Rotation paths and how fast each direction turns (degrees per step):
Each turn is a multiple of 5 degrees from 10 to 175, or 0.
Each row of a path follows its step; steps can be skipped.

step 0: [ -7   1  32  17   1  22  12  -9  31 -11  16  15  15  14  18  17  -5  -6
 -23 -11  25 -14 -15   0 -10  -7 -29 -15  20  23  -6  10 -45]
step 1: [ 43   8  49  -7  27   0  -6  22  10  -2  -8  10  23  15  -5 -15 -16  10
  13   3   1   2  40  10   0 -13 -26   3  -2 -10 -11  23  -6]
step 2: [ 14  44  14  24  -2  -8  27  18   5   1  24  28  -6 -17 -13  21  -3  -8
 -25 -18 -29   9   8   0   7  -2 -19 -12 -16 -23   1 -22 -25]
step 3: [  1  -8  26  13  11  18 -10  24   4   9  13  -2  29 -16  -3 -13 -29  12
   2   1  13  -8 -25 -13 -24 -32  11  -9  -6  -9  11 -11 -54]
step 4: [ 33 -26  40  -5 -26  33  17  -3   7  13  15  17  -4  32 -12 -11 -20   1
 -11 -11  -2   1  34  -2   3  10   1 -29  -8  -7 -16 -13 -12]
step 5: [ 21  20  -3  -1 -25   3   6   9  34  21   3  20   7  -7   4   9 -33  25
  -8   6 -33 -24   8  -6  18 -25 -17  16  17 -25  24  10 -15]
step 6: [ 21   5  14 -12 -23  10   5  14  21   6  17  19  33  -7  -2  -8   8 -17
 -20 -20  32  20 -33  18  12 -22   7 -19 -22 -25  17  15 -11]
step 7: [  8  15   7 -33  -4   0  -1   7  19  15  38  17  11  29  -5 -28 -18   7
  -3  12  -9  -9   9  31 -15 -29   6  -9  15  14 -32 -27 -18]
step 8: [ 16 -19  23  -6  -3   8   9 -18  17  22   4  23  -6 -11  22  -7  -5   4
   1  -5 -11 -12  -7  22  39 -11 -39  24 -32 -11   2 -26 -26]
step 9: [  7 -13   6   3 -16 -14  20  12  27  20  16  22   2  -6   3 -22  14 -23
  18  19  -3  41  10   5 -15 -28   4   4  12 -24  19  19 -41]
step 10: [  0   7   8  -7   9  10  19   3  41  18  32   2   4  26  30  31 -15  -2
   3  12  26  -5 -12  27  -2  21  -8 -29   7 -14 -16  -8 -28]
Speeds:
[ -3 -13   5  -2   0   0   3  -6  -9  -4 -10   0  -6   9   0  -2  -9  -5
   1 -13  -6  -9  -8   4  -1 -10   2  -1   6   8 -11  -3  -7]
95
[ -7  -5  10   3  -1   7  -5  -4  10 -11  -2   6   9  -8  -2  -1  18  -5
   4   0   0  -2  -5  -3  -2  -5  15  -1   7   0   7   1  -6]
120
[  6   7  -3  -7   3 -10  -8   3   3 -11  -2   3  10   4   0   7   0  -3
  -9  -8   7  -4   1   9   8  -4  -4  -6  12  -2  -2  11   8]
70
[ -3   7  -1   3   3   0  -1   4  -5   6  -3   1  -9   0  -3   3   1  -8
   5  -2  -4 -10   9   8  15  -4   4  -4  -5  10  20   2  -5]
115

step 0: [ -9  12  50   2  15  -2  -5  40  15  29 -28  23 -18   3   6 -18   4 -38
  21 -25  -5  -3 -18   6 -34  -8 -25  -9   6 -11   2   9   0]
step 1: [-19  20  40 -26  25  21   2  29  18 -14  -8  20 -17  -4  -7  -4 -21  -7
 -15  10  11 -25  29  36  -1  23  35 -20   4 -15   5  23  -1]
step 2: [-37  30  32 -14 -11 -32   1 -12  19 -26 -17  14  27 -23  19  -6   8  -1
 -11   5  44   2  16  19  13  -6  12  13 -17  22  27   9  10]
step 3: [ -9  17 -13 -43   1  -6  -6 -28  -7  20  -7 -14 -12 -27  29 -19  28 -19
   0  34  22 -20 -12  21 -23  -2   5  -3   5   8  17 -33  31]
step 4: [ 21  14   2  -2   5 -34  12  -9  17  16 -12   2 -36  -9 -21 -26  12 -10
 -26   6   1  -9 -35  10  19  -4  10 -49 -25   2  -5 -41   4]
step 5: [ 60  38 -14  -9  -8 -35   4  11  20 -39  -3   3 -20  23   1  -7  20  22
  -6  32   3  -3  11   7   1   6   6 -14  17  -3  -1   5 -20]
step 6: [ 39   9  -3  14 -32 -33 -28  11   4   2  14 -18  15  20 -16  -7  19 -36
 -12  -6  13 -18  42   7  14  -1 -20  13  18  30   6  -9  13]
step 7: [  9  27   3  16  -8 -10  -1  11 -30  16   3  18 -18  17   6 -33 -23 -30
  12 -19  -1  -3  19   4 -39  26 -40  11   4   0   1 -38  -1]
step 8: [  3  13  -5  10  40  19  20  -8 -19 -11 -20  33   8  10 -41 -18 -13 -18
   8 -16 -10  -6  33  44  15  29 -11 -26   3  -7   7  -4  -7]
step 9: [ -9  24   5   2   4  -6   5 -18  20 -35 -18  24  20  -8  13 -24 -10  13
  27 -28  15   6  -4  17  14   4 -29 -16  36  24  26  40  16]
step 10: [ 10  -8  14 -24 -13  35 -16 -20   8  -1   7  -3  14 -31   6 -25 -19 -19
  -1  16  16 -23 -22  -3  10  38  -1   3  39  12  23  -6  42]
Speeds:
[-10   5   0   5 -14   5   0  -3  -9   4   2   4   7   4  11   3   4  -5
  -5  -3   0   5   5  15  -4   8   3 -10  -3   1 -11   6  -3]
60
[ -1   0   4  -9   2  -4  -5  -6  -2   2  18   2  14   0   8   6  -1  -6
  -6   3   2  -2   4 -10  -2   8  -9   6  -8   3   6  -9  -4]
90
[-18   4   0   3   8   0 -11  -9  -3  -2   0  -3  -7   4  -3 -10  -3   5
   1  -4  -1   4  20   2  -3  -3   2   5  -6  -5   7  -2   4]
60
[ -7   2   4 -12  -1  -3  -2 -15  -6   0  -5   5  -1  -3   8  -4  -7   0
  -1   3   6 -11 -11  -1  15  -4   7   3   0  -9  -4   7   4]
45
[  1   2   4   2  -1   5  -9 -11  10   1  -8   2   1  15  -3  -4  10   2
 -10   8  -8   4  -5 -14  -3   7  -2  -4   1   2  -6   4   9]
60
[-5  0 11  4 -2 19 -1  0 14 -3  1  8  2 -6  8  5  3 -8  6 -1 -1  2 -3  0
 -1 -6  8 -2 -1 -7 15 -2  1]
35

step 0: [ 25  18  -4  11   3  -6 -32   1 -22  33  28   6 -37  -5  17 -16  22  22
  26  17  -2  26 -17  -7  43 -20 -16 -16   4  21 -24 -15  34]
step 1: [  2  22  11  14 -41   7  14 -17   0  -1 -25   7 -26  10 -20  30  29 -37
 -10   0   4 -21  13 -42  26  11 -27 -21  13   9  -2  32  23]
step 2: [ -7  13  22  37  16  15   4  10   2 -39 -26  37 -10   1  44  -3 -23 -22
 -24   7  12  24   6  -9 -20 -21 -27  25  -4  -5  -8  28 -32]
step 3: [-19  -1   1 -18  21 -10   3   2 -19  -4  10   8  48  22 -10 -16  33 -14
 -12  24  10  40  -4   1  22 -30  -3  -6 -19  39  26 -19 -43]
step 4: [ 11 -56  16  -4  -3  -6  -5  24   4 -17 -21 -23   1  25   9  45  27  14
  15  23  11 -13   2  16  42  37  11   7   1  17 -13 -18  -7]
step 5: [  3 -41  14  16 -12  12   0   8  23  17   4 -24   9 -30 -21   0 -33  32
 -27 -13 -19 -17  34  -6  15 -25 -14  10  16  12 -38  31 -21]
step 6: [  3  14 -23 -43  -1  14   3  35  -3 -13 -32  28  20  -6 -27 -58  -9   6
 -13  11 -35  -8  25 -10 -23  18   3   4  22   4  -9 -12   0]
step 7: [ 45 -10  10   5 -19 -27  -9 -11 -14  22 -25   7   3  10   4 -21 -19   1
  -3 -25  13  41  15  20   6  25  17 -19  -3 -34  25 -48 -10]
step 8: [ 22 -12  39 -18  -7  23 -21 -64  23  -6  24 -13   3  12   3   6  10 -21
 -14 -17 -14 -29  -7  35  -7 -10  28 -12  29  -1   9   3   3]
step 9: [  8 -17 -12 -23  32  13   3 -31   7   3  30 -10 -15  20  29  -9 -12  12
   8  33 -31  18  11 -10 -39  18 -29  -4 -16 -15 -26  24  34]
step 10: [  2   2 -33   7  -3 -31  16 -17 -22  -7  -9 -13  15  -4 -28  17 -22 -27
  -3  24 -17  13  -1 -46   6 -39  12  11 -16 -23   8 -27  46]
Speeds:
[  4   2   5  -8   5   1   7   9   8   7 -19  -2  -5   9  11   7   3  12
  -1   2   0   1   0  -1  -6   2   2  -3  -8  -6   5   7   5]
145
[ -1  -5   0 -10  -4   5  -3   8   1 -17   0   6   4   3   8  -2   6  -3
  18  -1   3  -5   3  -2   0   4   0   7  13  -9   2   4   5]
155
[ 12  -3   4   5   4   7   3   2  -7   5   5  -4   7   7   4   0   7  -2
  10  -6  -3  -5  -7  12  11   0   7 -14  -3   2 -10   7   2]
90
[ -7  -3   8  -7  -1  -9   0   3   5   2   0  -4  -8  -1   3   5  -7 -14
  -4  -9  -4  -5  -2  11  -8  -4  -6   0   8  -1 -11  13  -8]
110
[  2   2 -15   4   7  -1   4   5  11  -2   5   9  -1   9  -3   7  -4   0
  -7  -1   4  12  -3   4   3  -1  10  -8  16  -2   3   2  -4]
85

step 0: [  1 -19 -27  24  37   2   0 -22  14 -11 -33  -1  10   8  11  21 -15   1
 -26  14  13 -26  13  22   1 -39 -27 -14 -18  15 -11  12  -5]
step 1: [ 31  -8 -24  11  15  29  17  11   5  29  19 -17   1 -15  27  -7  -5  14
 -62  17  22   1   6   3   6 -18   3  11   0  11 -11  -9  -9]
step 2: [  7  15 -26 -20  23  11  14   3   5 -31  44   1 -14   3   6   7  11  -2
  -9  29  28   2   6   1 -24   8  -4  50   1  13   7  -7 -24]
step 3: [ 17  -7  -7   1  30  24  38 -14 -30 -31  16  -1  11  10 -27  16   6 -23
  19  14  17 -19  -8  25   5  -2 -41  -9  -9  -3  -3   5 -16]
step 4: [ 32 -20 -13 -11   6  -3  19  -2 -12  16  29 -27  -1 -25 -18  24 -15  -2
 -23   7  -4 -51 -10 -19  32   5 -17 -12   5   5  -3  22  10]
step 5: [ -3  -8 -22  -7  -7  -9  -3  -2  26 -10   3  -3   4 -11  18   7 -16 -28
 -12  38 -10 -60   3 -26 -24 -13   4  20  13  27   9  11 -22]
step 6: [  5 -14 -22  19 -17  39  23   8  19   3 -13   0  12  31  24   6 -12 -32
 -19  25   9 -13  15  25 -13   0 -32  -7 -16  -1  25   8 -21]
step 7: [ 41  -8 -28   8  11  -7  -9   2  -6  -1  37 -21  -4  27  21   1 -20  11
 -34   0   9  -8   8  25  25  20 -21  11 -15   5  30  -8  10]
step 8: [ 31   9 -35 -20  37  18 -39  -7 -17 -25   8  13 -10   7  -3  -1  -8   0
   0  20  -1 -33 -22   6   5 -14   1  19  -4  30  -8 -19 -17]
step 9: [ 12  10  -8 -11  10  48   7  25  -7 -20 -16   7  -6   0  -3  35  22  11
 -24  31   4 -30   3   0   8 -11 -32  -8  -4  -8 -31  25 -14]
step 10: [ 31 -17  20   1  17 -20  31  19 -11 -18  25 -30  11  15  23  20  15   0
 -37  17   8 -25  30 -24   5   6   2  -3  -4   2  -7  15 -17]
Speeds:
[ -5 -12   1   1   2   0  21   1  -1  -1   8   1   5 -11  -9   0  -4  13
   8   3   7   4   1  -8  -8  -2  -2   3  -1   5  -5  -6   0]
40
[ -5  -7   0  12   1 -10   5   1  11   9 -10   8   0   4   3  -3   1  -3
 -12  -6   5  -3   5 -13   2  -1   0  -1   2   5   0   8 -14]
70
[-12   6  -2   3   7   4  -3   1   0  11  -2   5  -5 -14   5  -1  -3   4
  -6   0  -6 -17 -10   0   4  -3   2   2   2  -2  -8 -13   4]
95
[  8 -10   8   0  -4  -5   3   0   1   3   1  -1  12  -7   1   0   3   4
 -15  -1   2   1   3  12  10   7  -7 -11   1 -11  -5  -6   4]
120
[ -1   8  -5   0  -9  -2   3   5  -5   2  -9 -10   5 -12   5   8  11  -3
  -7   0   0   0  10   1 -11  -4   7  -5  -8  12   2  -4   1]
80
[-13  -2   7 -11   0   3  -3   2   2  -6 -11  16   6  -2  -3   5  -2  -7
  -1   4  13  -2  -5  11  -6   1  -6   3 -10   2   2   4   0]
120

step 0: [-13   8   2 -11   3   3  19  21 -38  -1   3  32 -19  -5  33 -18 -11   7
  14   7  17  24  14  13   1 -12  -2 -27 -24  -7 -20  10  31]
step 1: [ 13   7  -2 -20 -17   8   4   2  -3 -11  15  39  37 -34  17 -32 -21  22
   8 -20  -4 -16   8 -17  -2  26 -21  -1  -6  -3  -3  23   9]
step 2: [  7   0 -43 -24  -9  -7 -10   7 -11 -11 -11 -31  22 -26   1  -4  -5   3
  28 -15  10 -11 -24   2   5  13 -16  37 -24  21 -11  -9   4]
step 3: [ -7 -23 -14 -25  15  33  39  -3  10 -13  -8 -10   5  -2 -25  11  22  -7
  -4   0 -11  -1  18  -4  18   7  -3  27  -5  27 -35 -20 -14]
step 4: [ 23 -20  18   5  -8  27   8   1   7  -9   0  -6 -11   3 -34   8  24 -19
   1   2 -40   3 -20  17 -12   8  -6  -7  22  17  14 -19  36]
step 5: [-11   5  -3  29  13  19  18 -20  -2  27 -22 -20  -1   9   9   4 -27   7
   3  35 -14 -16 -28  -8 -13   5  13 -21  30  -9   1 -14  28]
step 6: [-32  12  13  21  17  -3   2   7  12  -3   9 -15  -9  10  12 -19 -12  35
  26  19 -38  16  -6 -12  34 -22  -7 -28   2  -3  10  19 -11]
step 7: [ -9  -4   5  13 -30  14 -19   2  17  10  26  14   4  -6  37  20  -9  -5
  53   5   0   6  19 -19   5  -7   6  11   2   5  34  12 -23]
step 8: [-29 -10 -11 -21 -30  -1 -21  -3 -25  -5  19 -18  14   2  22  -7  23   4
  21  -7  26  22  28  -2 -13 -10  28 -10  -7  -9 -11 -28   7]
step 9: [  1   3 -14 -21   9  16   1 -30  34  -9   5   8  29  -9  13 -30  41   6
 -25 -25  11 -10  27   4  -8   3   4 -18 -20   1  14 -10  10]
step 10: [ 27  -2 -34  12   4  21  -5 -14   7 -23 -25  -5  -2  -7 -15   0  -8  -5
  -9  -4  26  18 -19  26 -14  -5 -17 -12 -43  14  27  -3  14]
Speeds:
[ -3   1  -2  -6  -2  -4   7 -11   4  10  -5   6   5   3  -5  11   1   0
 -12   5  -8  17 -13   4   0  -2  -8   1  -1  -1   4  -7   1]
55
[ -1  -6   2   2   9   3   4   4   6  -7  -1   1 -10  -4  -1  15  -2  -4
   7   5   3   7   1   4  11  -4   4   5 -15   8   4   5 -13]
95
[-10  -4  -3  -1   0   1   0   4  -5  10 -10 -10   3  -1  -1   4 -10  -3
   0  -5  -2  -1  -2  -3 -17 -12  13   3 -10   0  -7   4   3]
130
[  7   8  -2   0   3  14  -1   1  -6   3  -2   3  -4 -10  -7 -15   2   3
  -5  -1  -3   5  -4   6  -4   5   6  16  -6   0   1  -9  -9]
45
[  2  -2  -4   2  -6 -10  -8  10 -15 -13  -1 -10   0  -2 -11  -3   4   4
   2   0  -7  13  -3   7   2  -4  -1 -11  -2   2   2   1   2]
175
[ -6   3  -4  11  -4 -13  11   6   5   2   4   4  -7  -6   7  -3   2  -3
   6   0  -7   6   4  -6  -1  -1   9   1   0 -18   9  -8  -1]
45
